Each path below is one point turned by a fixed rotation once a step. After each direction that follows a path, write how fast that rotation turns it, in degrees a step (0 if it stays still).
Each turn is a multiple of 5 degrees from 10 to 175, or 0.
Each row of a path follows its step; steps can be skipped.
path 1
step 17: [ 10  -6   0 -24   8 -12  -9  25  -4  24  40 -12  -6   5 -25   7 -12   8
 -16   9   7 -31  22 -17   1 -16   3  24   5 -33  18 -37   4  13 -41  15
  -2   6  11 -27   8   1   8 -19 -15   5  24  -2   3 -31  -6   7]
step 28: [ 21 -14   1  12  13  -1 -17  -3   0  -3 -12  26   1   9  26  20 -18  25
   0  10   1  13   1  -7 -39  -7 -20  -1 -18  -5   1 -17  -1 -13   4   8
   4 -20 -14 -13  29   0 -27 -20  19 -31 -26  27   5  -6 -16  54]
step 30: [  8  -6   0 -12  36  12 -23   6  11  42 -16  -9 -14 -27  -5  -1  27  -8
  -6  37 -11  -2   9  -4   4  -5 -37  -4  22  -1  27 -21   5 -16 -19 -15
  -4 -11  20  24   5  17 -15 -25   2  -2  -6 -33 -21   0 -18  -5]
step 31: [-22 -27  -4 -20  11   2  -9 -32   7 -23   9   5   5   8  -1  -9  18  39
   0 -16  13  32 -10   9  -9   3 -21  13   8 -22   6  -5  26  20  30   1
 -11 -26  17 -13   6  10 -17  25 -15 -18  24   5  19  11  23  32]
step 33: [ -2   0   9 -15   3  14   0   6 -11  31  15  13   0  -8  20  -6  22 -38
   1  15 -11  22   2 -23  -8  18  22  48   6 -17 -15  38  -6 -18  21 -14
  -3 -41  14  21  16  15  -4 -14 -11  18   1 -22   4   7   2  14]
step 34: [ 12 -15 -11  22   1  -4  -1  -1   8  16  -7 -12  28   7  37  -3   1  13
  -2   2  -2  -7 -22  10 -42   8 -22  -4 -12  10  -6 -16  19  20   2   6
   8 -11   3  -9   7  11 -29 -29  38 -55  16   1   0 -13   2  29]
step 36: [ -2  -6  -1  -8  31  11   3  17  13  14  18 -13 -30 -15  11   9  34   7
 -15  41   1   8  10 -22 -12   4  -9 -17   9 -51  -5 -11   5  -1 -44 -10
   7  12  15  32   4  10  -6 -23   8  -1  -2 -22  -7  21   0  10]
step 39: [ 12   7  14  -6   3  19 -12   0  -1  16  -6  16   3 -23   2 -14  31 -18
  -1  26 -19  15 -36   4  -9 -17   8  34  -6 -18 -21  10  23 -10  12   0
   1 -37 -10  31  26 -15   9  -6   8  28   8 -10 -28  31  12   7]
step 44: [ 10  -8  15  -6 -23   1  31 -30 -43  23  -6 -23  -5   2 -11  32  19   2
  23   1  20  -6   0  -1   2 -11  -2  15   3 -32  28  -8  30  33  -1   4
 -11  19   5 -10  -2   1  -4  11 -14  25  -3   3  29   8 -10  23]
[ 10  -2   2   6   6   0  -3   7  -4  -1   0  -4   3   5  -3   2  -6  -1
  -1  11   8  -6  -3   2  -1  -3   2  -8  -2   7  -2 -11  -3  -4  -6   8
   6   4   8   6   1   4  -2   2  -2  -4   4  -7  -1   1   3   6]
170
[ -2   2  -5  -2  -6   4  -5   1  -3  -3  -4   0   2  -1   1  -4   9   2
   3   5   4 -12  -7   7  -3  -6  -1   6   1   0  -3   5   5   1   3  -3
   5  15  -1  -1   2   5   7   1   7  -3   5   6  -3  -4   8  -2]
140
[ 1 -6  4  7 -8 -8  4 12  1 -3 -8  0 -6 -2 -4 -1  5 -2 -8  4  0  4 -4 -1
 10 -1 -1  0 -7 -3  7 -3  0  0  6 -6 -2  0  9  1  3  1 -3 -5  7 -7 -9  6
  0  1  0 -2]
175
[ 8  0  3  1 -9  0  3 -7  1  3  6 11 -7  6  2  3  9 -6  3 -5  2  6 -5 -3
  0 -4 -1 -1  1  9 -9 -8  5  3  7  1 -2  4  1 10 -1  0  2 -2 -6  1 -2 -2
  5 -6  2  0]
60
[ -5   3   9   1  -6  -5   4   0  -3   1   5   5  -2   1  -1   1  -3  -5
   1   0  12  -6   3   3  -6  -3   5   5   2   0   8  -1  12  -8  -7  -3
   2   0   7  -4  -3 -11   2   1   0   3   1  -6  -3   2  -7  -7]
120
[  6  -2   1  -4  -5   0   7  -2   3  -1  -1   3  -3   9   8  -3  -6  10
  -6  -9   2 -14   3   6   0  -4  -1  -2  -4   4   0  -1   1   3  -3   0
  -9  -6   5  -6   4   7  -4   3   3   6   0   5   3   3   4   2]
120
[ 0  4 -5 -4  3 -8  2 14  8 -7  8  0  2  2  2 -3  2  3  2 -6  5 10  5  2
  1 -2  4  7 10 -1 -6  5 -1  0 -6  0  3  1 11 -1 -3  2  2 -2 -2 -3  1  2
  7 -1  5  7]
155
[-6  8  1  5  4  7 -2  5 -1  0 -4 -7 -9  9 -3 -1 -4 -1  4 -9  4 -3  1 -6
  6 -3  4 -1  2 -5 -1  2 11  7  6 12  3  0 -1  1  1 -2  1  3  4 -1 -9  0
 -6 -2 -3  7]
115
path 2
step 2: [-15 -18  -7   1  24  10 -19 -16   5  10  24  40  20  10  -4 -27  -8 -44
  26   0 -22 -20   7   4  -1  11 -11 -23  -3 -14   1  14   8  20  23 -25
   6   5   2  13  20 -21  20  14 -17 -13   7 -21   6 -18 -13  13]
step 12: [-21   2   4  34   3 -34  17 -23  -2  24  -2 -10 -19   2  -7  -9  20  -8
   5 -16   0 -10  21  -7  -8  11 -33  13  -7 -16  27  23  -3  19  30 -15
   0  17 -16   1  25 -24  26  19 -10 -22  13  18  12   4 -25  -6]
step 23: [-28   5  20   2  13   8  -5 -13   0  -5   1  16   3  -3   6  -8 -22 -27
  31  11   3   2  24  -1   7  -5 -15  12 -25 -34  33  10  -6  26  21 -32
  27  26 -21 -26  -2 -17 -10   2  17  -1  10 -27  10  -4   7  14]
step 24: [  6   5  -8 -22   0 -25   2  11 -14  15 -14  -7  26 -14  -7 -31   4   4
  12   9   3   5 -35  20  19   2  -9 -27 -14 -16  14  -8 -20  39  16 -15
  31  27 -15 -12  -7 -27   9  16 -20  -4  17   0  11 -10 -29  -5]
step 25: [ 25  -9 -22  11  17  -3 -23 -24  -2  11  10  25  20   8  -3   3  11 -29
  14   4  -6 -17   6 -13  13 -15 -27 -21   0 -12   7   8  -2  47  32 -33
  -3  15  -1   3  24   6  -3   3 -25 -32  24   9   6   3   9  -2]
step 26: [-25   6  18   5  -6 -13 -14 -12  -3   8   3 -16  23   2  21  -2 -25 -43
  15  -2  18 -22 -12  -6  37  11 -33 -12  -3  -5  -4  -1  14  12  19  13
 -15  10 -14 -15   8 -24  16  15   2 -22  27 -39   0 -17 -10   4]
step 29: [ -2   4   8  -1  13 -16  36 -13   7  23 -16 -22 -16  -9  -3 -24   2   7
  17   1   8 -16  -7  16   0  13 -25  16 -29 -11  -3  10 -11  36  10  13
  11  13 -38 -23 -13  -8  17  23 -21 -23  16 -30  -4 -13  -2 -20]
step 39: [-14  -8  10  -4  12  18  -7  -9  -4   1 -17  -3  11  10   1 -10 -21 -28
  18  -3  22  16   8  13  26 -11   1  -9 -15 -26  30  -9 -12  26   4  -6
  32  39 -24 -27  19 -28 -16  10 -10 -15  -1 -18 -20   8  29   5]
step 41: [ 12  11  -7  -3  15  -6  -8 -27 -21  12   8  12  11  -6   7  -2   4 -22
   8  20 -20  -5  -3  -2  32 -24 -14 -26 -42 -10  15   5  -5  40  32 -35
  -8  14 -10   2  13  -4  15  25  10  -6  29  -5  20  -4   1   2]
[  1  -1  -1   2   8  -2   5   4  -3  -5  -4   5  -5   2  -6  -4  -3  -1
  -3   3  -6   0   1  -5  -6  -1   0  -9  -7  -7  -5  -7   8   1  -3  -7
   5   5  -2   7 -11  -1   2   5   8   3  -2   3   8  -3  -8  -6]
85
[  2  -8  -6  -7  -4   4  -4   2  -1  -6  -3  -5   0   2  -1  -2  -2  -6
  -5  -7  15  -1   4 -10   5   2   1   8  -3   0  -3   0   2   1   1   8
  -1   6  -2   6   1   3   1  -1  13  -3  -4   3  -3   1  -3   1]
65
[ 5 -5 -3 -2  2  0 -2  1 -7  0  3 -1  3 -7  0 -6 -5  9  7 -1 -7 -4  4  2
  6 -1  3 10 -6  1  2  8 -2  0 -2 -8  4 -4  1  7 -1 -5  2 -1  2 10 -3  0
 -4 -7 -7 13]
85
[ 2 -3  3 -6 -4 -4 -1  7 -2  0  2  5 -5 -3 11  0 -5 -5 -3  6 -2  6  4  0
 -3 -9 -1  7  3 12 -2  1 11  6 -4 -4 -2  8 -2 -7  7 -4  5  3  1  2 -3 -5
  7 -2  4  0]
140
[ 5  3 -4 -7  5  7 -3 -2 -3  9  9 -3  5  1 -5  4 -2  1 -3  8  5  1  2 -1
  0  1 -3  0  7  7  7 -9 -2 -8  1 -7 11  7  0 -5 -4  5  0  3  5 -1  9 -1
 -1  0 -4  2]
45
[  2   0   4  -3  -4   5  -3  13 -13  -3  -5   8  -1  -5   3   2  -3   0
  -6  -1   3  -1   2  -4  -2   1  -4  -8  -3   2   2   7  -4  -1  12  -2
   6  -4  -1   2  -1  -1  -3  -3  -5   4   7  -3  -7   3   2  -8]
45
path 3
step 1: [  8   5  15  16   3  -2  -3   1  44  -8   2  20  19  -8  -7  15 -18  -5
  -3  13  32  -2  -7 -13 -26  21   0 -23  -9   3 -10  -7 -12   3   5  39
  12 -17 -18 -25  26 -18   8   9   8  31  38  11  -4  22  51   0]
step 3: [-26  -2  22   5  30   8  20  14  24  33  16 -12 -12  -9   1  15  -2   2
   2  18   5  13 -10  -2 -32   8  18  -4 -16  -5 -27   6 -20  43  14   8
  32 -11 -23   0  38 -11 -29  32 -14   6 -15  -8   6  25   2  19]
step 11: [-29 -30  -1  22  15 -17   3   8  19   9  31 -17   0   7   4 -13 -12   0
 -13 -15  20  19 -50   4  -5  10   9  -5 -27 -18 -23  34 -33  23 -17  29
  -1 -10  -4   5  13 -23  13 -18  -2  16  -4  13   8 -27  20  -4]
step 27: [-31  10  26 -10  -9 -14   9  22  10  -5  38 -28  12  21  -4  -7  14  -4
  -3 -15   5 -17 -23  44  -4 -13  -9  17  17  -1  13   6  -1  14   3  20
 -31  27  -6  15  13 -16  -8   5   8   9  39  18  -6   2  50  -7]
step 32: [-11  20  27 -11   9  -5  -3   7  10  23  37  -2 -13  17 -15 -15 -27  17
   7  12  -1  -1  11  15 -13 -12 -27 -20 -19  -3 -10  14   0 -20  18  13
  -8  20  -4 -24  49 -48  -5  -2  14  17  -3  -4  -6   6  44   3]
step 36: [-38  -1  19   6  36 -23  -8  25   2  25   0  -8  -2  22  11  -7   7  -1
  -7   1  -2  31 -35  24  -9  46  24 -14   4   5 -14  17 -19  33  12  13
  10   1  -1   3   5 -29  16  15  19  22  22   0   8 -13  20   2]
step 37: [-22  16  40  14  -2   0   6 -14  10  34  -5 -10  14  35  11  23 -14  17
  -6  -6  19  -6   1  19 -19  20 -10 -20 -18 -12  19  -8  -8  -8  23  41
  -4  -7 -16 -15  17  -8  32  19 -22  -5   9   8  27  26  35   1]
step 41: [ 23   0  24   2  19   8 -34  21  36   9  23 -22   6  24  -3  27  19  -3
  29  13  27  15 -18  -3   7   9   7  11   0  22   2  22 -25  -3   6  17
  17  14   1 -18  37 -23  15  23  36  13  18   4  -3   9   7  -5]
step 42: [-19 -24  32  11   5  -5  12 -17  14 -13   0 -19  20  32 -18  19 -45  -6
   3   6  21   7 -35  17 -19  19   5  -3 -18  10 -40  -4 -11   5  10  -4
  -6 -16  10  -8  44 -20  -7  39  -8  -6   3  18   3   0   7  -5]
[ -2   1  -4  -1  -3   0   3   5   3   4   4  -1  -7   2  -4  -4  -3  -1
 -11  -4   2   1 -10   0  -1  -9  -4   5   6   2  -4   1   7   7  -7   4
  -1  -6  -6  11   3   0  -8   3  -1 -11  -5   3  -3  -1  -3   2]
90
[ -5   6  -2   8   0   6   0  -2   2   4   3   1  -7  -8   0   5   5   2
  -6   0   1  -1  -6  -3  -5   0   4   5 -10 -11   8  -4  -6   5  -2   6
  -2  -5   0  -6  -5   9  -4  -5   6   2  -5  -2   3   0   8   0]
40
[  5   7   3  -9   0  -3   0  -9   1   5  -5   1  -4  -1  -4 -12   3  -2
  -9  -2  -7  -3   2  -1  -9   2   3  -1   5   1   1  -3  -2   0   4  -3
  -3  14  -1   4   3   4  -2   2   6  -1   4  -3   1   0  12   3]
10
[  1  -5  -6   1  -9  -1   6  -2   3   4   2   5  -1   1  10   6  -1 -11
   0   4   3  -7  -3   3  -4  -3  11  -2   4  -7   1   2  -1   7  -1  -3
  -2   9   8   1   2  -8   2   0  -9  -1  -2   5  -5  -1   3  -5]
175
[  8  -3  -9  -2   5  -2  -9  -1   1  -2  -2  -2 -11   2   0   3   6  -8
  -4   0   5   6   3   2   3   4   2 -10   5   5   0  -2 -11   1  -7   9
   3  -4  -2   5  -2  -2   1  -5   2   7   1   2  -6  -3   1   4]
145
[-1 -4 -5  2 -2 -6  6 -1 -4 -4  3 -2  6 -1  0  2  1  9 -1  5  4  8 -2 -1
  4  9  5  7 -2  9 -4  0 -7 10  1  3  3 16 -3  3 -4  3 -5  3  3  0 -8  3
  5 -3 -2  2]
130
path 4
step 4: [ 25 -12  11 -16   8  16  30  12 -28  -8  21  18 -17  -1  -2 -24  -7  -7
 -19 -20 -13  24 -11 -32   9  -4  -6   8  -4  -3  -1 -18 -39   4  15   6
 -12   5   1   4  12   2  29  19   7 -21  31  26 -24  -6  -2  21]
step 15: [-12 -31  -3 -20 -29  13  20 -18 -13   4  16 -14  15  15 -14  -1  -1  29
  10   8  16  31   2   6  18 -25  -2 -26   8 -19  -7   7   8  -8  -4  12
 -15   4  -3   2 -15 -23  43  -4  -3   1 -13 -17 -17  26  38  15]
step 17: [ 15  -8   1   2 -20  19 -22  18 -18   6   2  20  -8  24   5  11   0 -38
  18 -34 -26 -17   4 -18  19   1  -2  23  -2   7 -17  11 -21  -8  22  10
 -23  51   3  -3  15  -3  14  -6   0  -7   7   0   9  26   4  25]
step 28: [ -5 -33  37  -7   1  -2  -1  -3   0   2 -20  23 -29   3 -24 -13 -23  10
   3  -5  -8  11   2   2   5 -19  -4 -24  -1   3  -2 -23  17   3  15  -5
  20   1  -8  -5   5  -5  -4 -37  27  24  -8  -5  -6  42  35  27]
step 29: [ -2   1  -7 -14  -1 -25  -3  13   0 -11  18  34   1   1 -40 -24 -12   1
 -10   1 -31  14  23  -5  25  -5 -24  14   5 -14  12   7  24  -3  24   7
  12  19 -12  15  21  -5  10   7  22  24  25 -37  -1   1 -16  -7]
step 33: [ -1  -2  41  -4 -30  27   7  -8  -3  10 -31   5 -12  10 -34   0  15  16
  -6  -9  -6 -27   4  -1  -6 -14   9  16 -14  13   6 -42   4 -16  12   1
 -30  -4 -10   5  24 -16  12  -9   2   4 -34  24  -5   4  27  13]
step 37: [ 17  10 -31   5  -7   7 -14  -4  11   3   2 -17  16  -8  -7 -24 -27 -22
  28  18   7 -20   2  23   5  20   7  30  22   6  -9   4  -9  19  -2   5
 -39  24  20  -7 -35  -6   2  14 -33  23 -18 -11   4 -12 -13  10]
step 38: [ -4  17  32   8  -7  21 -23  17  -7 -12 -16 -16  -7   4 -21 -23  -2  22
 -12  10   0 -11  -8   7 -22  20   4  -1  17  37  13  -5  -7  25 -14  -3
 -31 -32  -4 -19 -19  18  -2 -17  -9  12 -28  20  22  -3  16  17]
step 43: [-12  -8  23 -18  14 -31 -15  10  20 -28 -23 -13 -12 -11 -26  -8  34 -13
  11   0  -2 -16  13  -1   8   7 -16   5  17  24   8  11 -19   3  -9   4
  -8  10 -23 -22   1  17 -31 -12  23   6 -35  -6  17   3   0  39]
[-8  3  1 -9 -1 -3 -5  5  2  3  1 -6 -4 -3  0  9 -1 -7  6 11 -1  4 -1 -1
  7  8  1 -4  4 -4  6 -5  0  0  7  9  6 -5 -6 -1  0  2  4 -9 -4  5  7 -1
  3  1  4  4]
25
[  4   1   0  -5   2  -7   3  -6   5  10   5   4  -1   2  -6  -1  -9  -3
   6   4   3   4   3  -4  -2  -3  -7  -3   4  -6   5   8   9   0   1   0
  -2  -4   3   8  -2  -1  -8  11 -11  -4  -2   0  -5   2   0   5]
135
[ -2   2  -1   0   1   2   0   4   2  -7   1  13   1  14  -1   7   3   3
  -3   5   2   0 -10   4  -5  -2  -3   5   2  -5   4   7  -2   3   3  -9
  -7  -4  -9  -6   0   1   5   0  -3  -1   9   2  -3   4   0   2]
170
[ -1   1  -9   6   5   4  -4   0  -5   2  -6  -1  -7   7  -2  -7  -6   0
   4   1   4   1   7   6  -4   2  -1  -4   8   5   8   2  -7   5   3  -4
  11  -7  -2  -4  -5   2  -1  -1  -1  -2  -5 -10  -2   0  -1  -8]
25
[  5   2  -2   0  -1  -4  -1   8  -5   3   1  -1  -7  -4  -5   0 -10   4
   8  -2   2  -8  -4  -2  -3   2  -3  -5   0  -6  -8   0  10   6  -7  -8
   1   8  -3  -5   3   9   7  -5  -2   3   0   2   4   2  -7  -1]
40
